One turning vector, and how many steps it has turned:
The counts run from 0 to 411.
[-28   9  23 -26  -3 -11   8  11  23  -2  18  -8   2   9   1  48 -17 -20
  -8  19 -11 -24 -23 -29  -5  37 -42 -47   3  19   8  -7  22   2 -12 -10
  35   8  30  56   8  18   7  28  12  15  16  18  -7  -4  13  29  -4  13
 -51 -25] : 221
[ 27  15 -17  32   0 -13  35  22   7  -7 -20  -4 -26  43   8  23   8  10
  16  26   8   5  58 -17   6 -11  17 -39  -5  16  20  11  -5  13 -49  15
  22  46  23  34  23 -16   2  22  29 -15  13 -17 -17  -6 -18  32 -14  -2
 -25 -15] : 334
[-21  18 -10  37 -43  30   8  16   9  58 -17  -1 -25  28  -7  48  10   0
   5   5 -18 -56   7 -17  -1 -25  17  -5 -20  29  16 -12 -27   0   1 -19
  24  17  24  20   0 -18  12  31  21 -14  17 -19 -20  -4  -4   2 -13 -40
  13 -12] : 302
[-12  20   6  16 -24  20  -4  24  29  65   3 -19 -35  21  -7  43   6  -6
 -36  -6 -22 -33  -9  -8   9 -22 -17 -18 -11  11 -14  -8 -31  28  12 -19
  50   3  -5 -10   9 -34  21  15  14 -14  18 -30 -30 -38  -8  12  15  -2
  11   7] : 106
[ 45 -11  -7 -14 -11 -16  -3  13  33  40 -18  -7  -4  20  23  29   7 -32
  30  31 -20  14  10  -4  -7  17   2 -33  29   2   0  10 -50  41  -1   6
  -1  67 -10  36  41  -1  14   9  14  -6  11 -10 -16 -19 -20  28 -13   1
  -9   0] : 204
[  1 -35   5  29 -43  19 -25  19  -1  23 -15  26 -52  26  -3  -1  -8   4
  14 -29 -15 -32 -45 -35   9 -21  13  17   5  39 -11   0 -13   7 -12 -15
  12  23  42  -8  24  12 -15   3   1  -2  14   5   5   0 -16  21   0 -20
 -25 -30] : 164
[ -6  20  14 -26  10 -27  -8   7   5 -27  28  -6 -35 -10  -5  48 -12  31
 -18  22   0 -19  12 -14  18  22  -2 -30  11  18  -9 -12  12   0  -7  11
  23  36  18  23  19  -6   8  16   4   2  21  31 -26  12   3  41  -5  20
 -81   2] : 380
[ 17  10 -23  30  -2 -15  25  18  11 -17 -24   9 -26  40   0  -3  -2  20
  23  29   9   7  44 -23  17  -5  17 -35 -17  20  15   9   7  14 -42   4
  16  30  33  34  24   4  11  19  34  -7  15   1   1  -9 -18  46  -6   7
 -33 -18] : 335
[-19 -21  -6 -19 -36   7 -23  -2 -17  34   1  11 -19   5  13  25   0 -10
  19  11  -3 -65 -41 -29  -4   3  18  10   6  19  17 -15 -25  -5   0  -5
 -14  46  17  58  24   0   4  17  13   1  31  35 -17   7  18  26  -3 -41
 -34  -5] : 22
[ 12  24 -17  -3  -9  19  18 -26   8   7  10   5  -2  30 -30 -17   0  29
  32   3  -7 -29  38  -9  53 -36 -20 -24  32  17  32  -2  15  22  17 -40
   7  30  40  18   6   5  52  26   9   1  16  10   5  17   7  27  -4  30
   3  -1] : 276
[-17  34  25 -36  29 -25  -3  13  24  18   0  -3 -11  -5 -17  61   3 -20
  15  22 -28 -15 -13  -3   5  36 -26 -33  13  34  -7  -4  -6  13 -15  -3
  26  43  20  35   7  -4   3  38 -10  12   9 -13 -28  13   1  20 -17  10
 -50 -20] : 228
[  2 -12   9 -44 -24  16 -40   6  22  29   5  27 -33 -14  13   9  -5  15
 -23   4   6 -37 -57 -29  32  10  -6  10   0  32 -11 -19 -10  29   6  -9
   6  24   9  12  43 -16  13   5  23   5   9  47 -10  -2  -4  46   5   6
 -44   9] : 383
[  4  21  -7  -7  30 -24 -17   9   0  -9 -23 -10 -50  22 -19  17  -1  46
  29  12  -4  20  27 -35  15  -2 -10  -5  20  14 -16   0 -13  29   0 -17
 -18  54  13  23  28  12  24   0  -2  -7  24  39 -13  15  -6  62 -10 -15
 -36 -10] : 42
[ 12  20  -5 -13  32  -6  -7   2  13  10  -3  -3 -35  25 -15  -7   4  28
   1 -26 -12   7  23   9  52 -25 -56 -24  25  21  -8 -21  11  45 -19 -23
   4  37  27 -25   3  -6  31  23 -12  21  38  -4  13   8  16  44  20  12
 -10   6] : 261
[ 36  26   7  14   7  -5  21  10   5  11  23  19 -17  17  -5  22  -6  18
 -20   3 -12 -19  62  20  19 -26   8 -46  28  24  39   1  14  21 -27  32
  21  30  26 -14   4 -46  28  30  11  21   4 -20  -5   7  15  25 -10   5
 -15   6] : 123
[ -4  26  12   1  -9  -2  24   3  10  43  12  18  -1  19 -10  33   2 -19
  13   0 -29 -63  18   8   7 -12  -8 -32   7  32  49  -8  15  -3 -29 -15
  27  28  35  29 -12 -25  19  47   5  11  20 -36 -14  24  22  -6  -4  -4
  -2 -15] : 288
[ 15 -16  12   3 -28  -2   4  38  23  35 -15   0 -20   8  12  73 -12 -28
  11   6 -25   0 -39 -10  -6  31   2 -39   0  31 -22  13 -26  17   2  18
  27  22  30  28  23  14  -9   4  19  12   9 -23 -13  -9 -20   9 -11  -4
 -32 -29] : 363
[ 22  -4   8  -2 -25   0   2  13   3  -8  24  -4 -23   6   6  63 -19  -3
  30   9 -38 -11   9  -7 -23  23  24 -43  37   1  27  19 -37   7  17  29
   4  55  35  38  13  18   8   8   3   8  13  -5 -15   5  21   5 -33 -39
 -45 -12] : 17
[  5  11 -16 -31   7   8 -10   6  36  55 -19 -15   0  16 -14  22  18 -20
  29   2   0 -11 -15   9  18   9 -26 -35  43  -9  -2 -23 -42  30  23 -21
  -1  45   0  27   6  25  19  26  -3  27  30 -18 -11 -18  11  36  -9  12
  24   7] : 75
[  8 -17  13  -7 -14 -14 -12 -10 -21 -39  33   4 -25   9 -16  13 -12  36
  31  -1 -25 -21  14 -35   6   5  19 -20  40   7  14  10 -11  -9   4  -5
  14  58  35  36  19  36  -4  14 -23 -14  31  29 -13   9  16  20 -16  -2
 -63  -2] : 19
[  4   5 -21 -19   4  11 -21  -1  30  41 -22 -20 -13  21 -13  15   8 -10
  30 -13   3   0 -24  -1  23   6 -48 -35  43 -14 -11 -15 -34  43  11 -39
   3  36  13  16   2  42  19  11   1  15  32 -16  -1 -20   0  40  11  15
  10   2] : 74
[-13   6 -13   2   5 -19  10  34  26  -9   1 -33 -22  31   1  43 -18  34
 -18  23  -5   9  18 -33  -9  12 -35 -40 -11 -14   1  10   3  37   1   7
  17  13  13  31   0  10  33  -7  17  15  22  44  -6 -16  12  73 -11 -22
 -26 -16] : 48
[  3 -23   3  27 -27   7  14  15 -10 -29  20   4 -34  26   1  44 -27  11
   5 -24 -19 -29   3 -13  -3 -10  -1 -38  25  16  19  -4  19 -22 -23  11
  34  24  59   7 -17  24 -19  25  16  17  23 -21   3   8  25  18  -6 -18
 -46 -20] : 154
[  1 -27   1   0 -19   2 -35  39  16  64 -28  -4 -48  24  10  20   0   0
  -5  -7 -25  -7 -43 -33 -13  12 -11  13  -6  25 -21   9 -39  47   3  -9
  -2  34   2   3  28  -1   6 -14  -3   6  25  31 -11 -12  -2  53  -2 -40
  -7 -18] : 37
[ 12  -1   1  30   8 -12 -15   9  -6  -6 -17  12 -60  22 -10  14   0  36
  29  -9 -21   2  29 -30  17  -7  47  -7  11  37  -8  -4 -21  11  -7   3
  -3  47  33   2  25  11  -2   6  -7 -16  16   5 -12  20 -24  34 -23 -12
 -45 -31] : 170
[ 21  -1 -34   0 -17  44   4  -2  27  51 -15   7 -21  26  -1  -9   4   5
  17 -18 -20  -3  -4   1  33 -40 -45 -25  22  12   4  -3 -28  51  28 -31
   8  18  24 -12  19   9  42  -2   7  11  18 -17   0 -19   9  33  20  -7
  39   0] : 270
[ 31 -18   4 -14 -30  17 -16 -28  -7  35  21  24  -5  28 -14  -8  -2   2
  15 -36 -13 -56  -3  -3  20 -32  -2   1  71  11  32 -13 -17  12   3 -40
   2  45  24  -3   1   3  12  29 -21  15  31 -26  -1   9  24   1   9  20
  17  23] : 285
[ 10 -23 -21  49 -40  20  29   2   6 -21   4   3 -29  52  -9  -4 -13  21
  29  -6  -8 -15   2 -25  41 -44 -22 -27   8  24  13  -7  11  -3 -13 -31
  41  23  47   6   5  22  14  11  24 -18  35 -14   7  -5   5  26  15   2
  -8 -10] : 140
[-13  10   1  44 -25   9  -4   4 -18 -23  18  11 -41  41 -23  18 -11  46
 -15 -16   1 -43  27 -45  14 -30  22   2   6  17  24 -15  21 -13 -21 -10
  29  22  36  12  -1  -1  10  16  11  -7  17  22 -14  -4   7  47  -5  -5
 -37  -5] : 313
[  6 -21  20 -37 -13  11 -42  -2  22  19   1  12 -17   4  -8  12 -12   3
  16 -26 -13 -13 -57 -16  12  18 -40  -7  39  15 -13  -8  -4  32  17 -33
  -4  14  41  11  10  33  -7  12 -16  23  22   3  10   0   3  38   4  22
 -28 -20] : 224
[ 14  36   7 -15   1 -13  14  -5  30   8  15 -13   7  13 -41  37   3   3
  24  29 -27  -4  36 -23   7  12 -15 -44  37   4  25  10  -3  18  21 -28
  30  20  12  34  13  18  31  30   9 -16  -4 -10 -25  -7   1  18 -16  48
 -10 -16] : 78
[ -5 -50 -32   3 -49  24 -13  20  -5  14  -5  -8 -21  24  19  18  -6   1
  39 -11  -2 -23 -48 -22   3 -11   0 -14  15  -6  -6  -9 -42   1  12  -6
   2  47  24  35  16  49  -2   6  15   8  52   6 -15 -20  11  15   5 -48
 -11   2] : 14
[ 16  12  -8   5  -7  23 -18 -13  13  27   6   7 -50  16 -28  -3  13  45
 -12 -22  -1 -25  27  -7  43 -44  10   7  38  10   2 -13 -31  41  24 -24
   8  25  17 -35  12 -11  33  10  -8  -1   8   1 -15 -15 -18  30   6  26
   4  25] : 111
[  2  -3   7  54 -25   5   6  23  -5  -1  14 -11 -57  43 -28  47 -19  42
   0 -31 -42 -11  28 -26   1 -30  13 -16  17   9   2  12  -5   5  20  -5
  33  13  41  -9  -5  26   5  11   2 -15   9 -18  -9 -17   6  31 -10  -9
 -13 -20] : 305
[ -3   4   0  38 -10  17  -1 -10  -9  14  -6  12 -39  43 -46 -13  10  23
  36 -22 -30 -43  14 -26  34 -37  15  10  34  35   3  -8  -9 -11 -11 -52
  18  41  26  -1   0  10  -5  24 -23 -27  34 -16 -20   9 -10   8   8  18
 -10  -4] : 299
[ 11   2 -11 -45  -6  -6 -23 -15   6  -2  -1  20  -5   0 -13  -3  -9  28
  35   0  12 -14 -16  -7  22  16  -6 -26  57   5   9  -4 -11  19   5 -18
 -16  48  39  48  20  39  17  12  -3  30  19  22   0  14  -2  40  -5  32
 -40  -6] : 216
[ 20   1 -26 -35   5   1  10 -15  21 -21  18   2 -18   6 -10 -16   0  36
  17  19 -26   4  12 -18  57 -13 -39 -25  24  20   7   0  -4  38  13 -32
  17  40  17  33  43  -9  54   5   6 -25  12  34  -1   2  -6  39  -6  19
 -29   0] : 404
[ 14 -14  -4  24 -36  -3  27   3  16  -4  -1  -4 -13  21   0  25  -7   5
  40  32 -41 -10  14 -24  16  10  14 -29  -1  28  13  18  -7  -5   0   3
  28  42  42  52  30  20   9   7  18 -27  14   6 -21  14  -3   8 -32 -17
 -35 -34] : 10
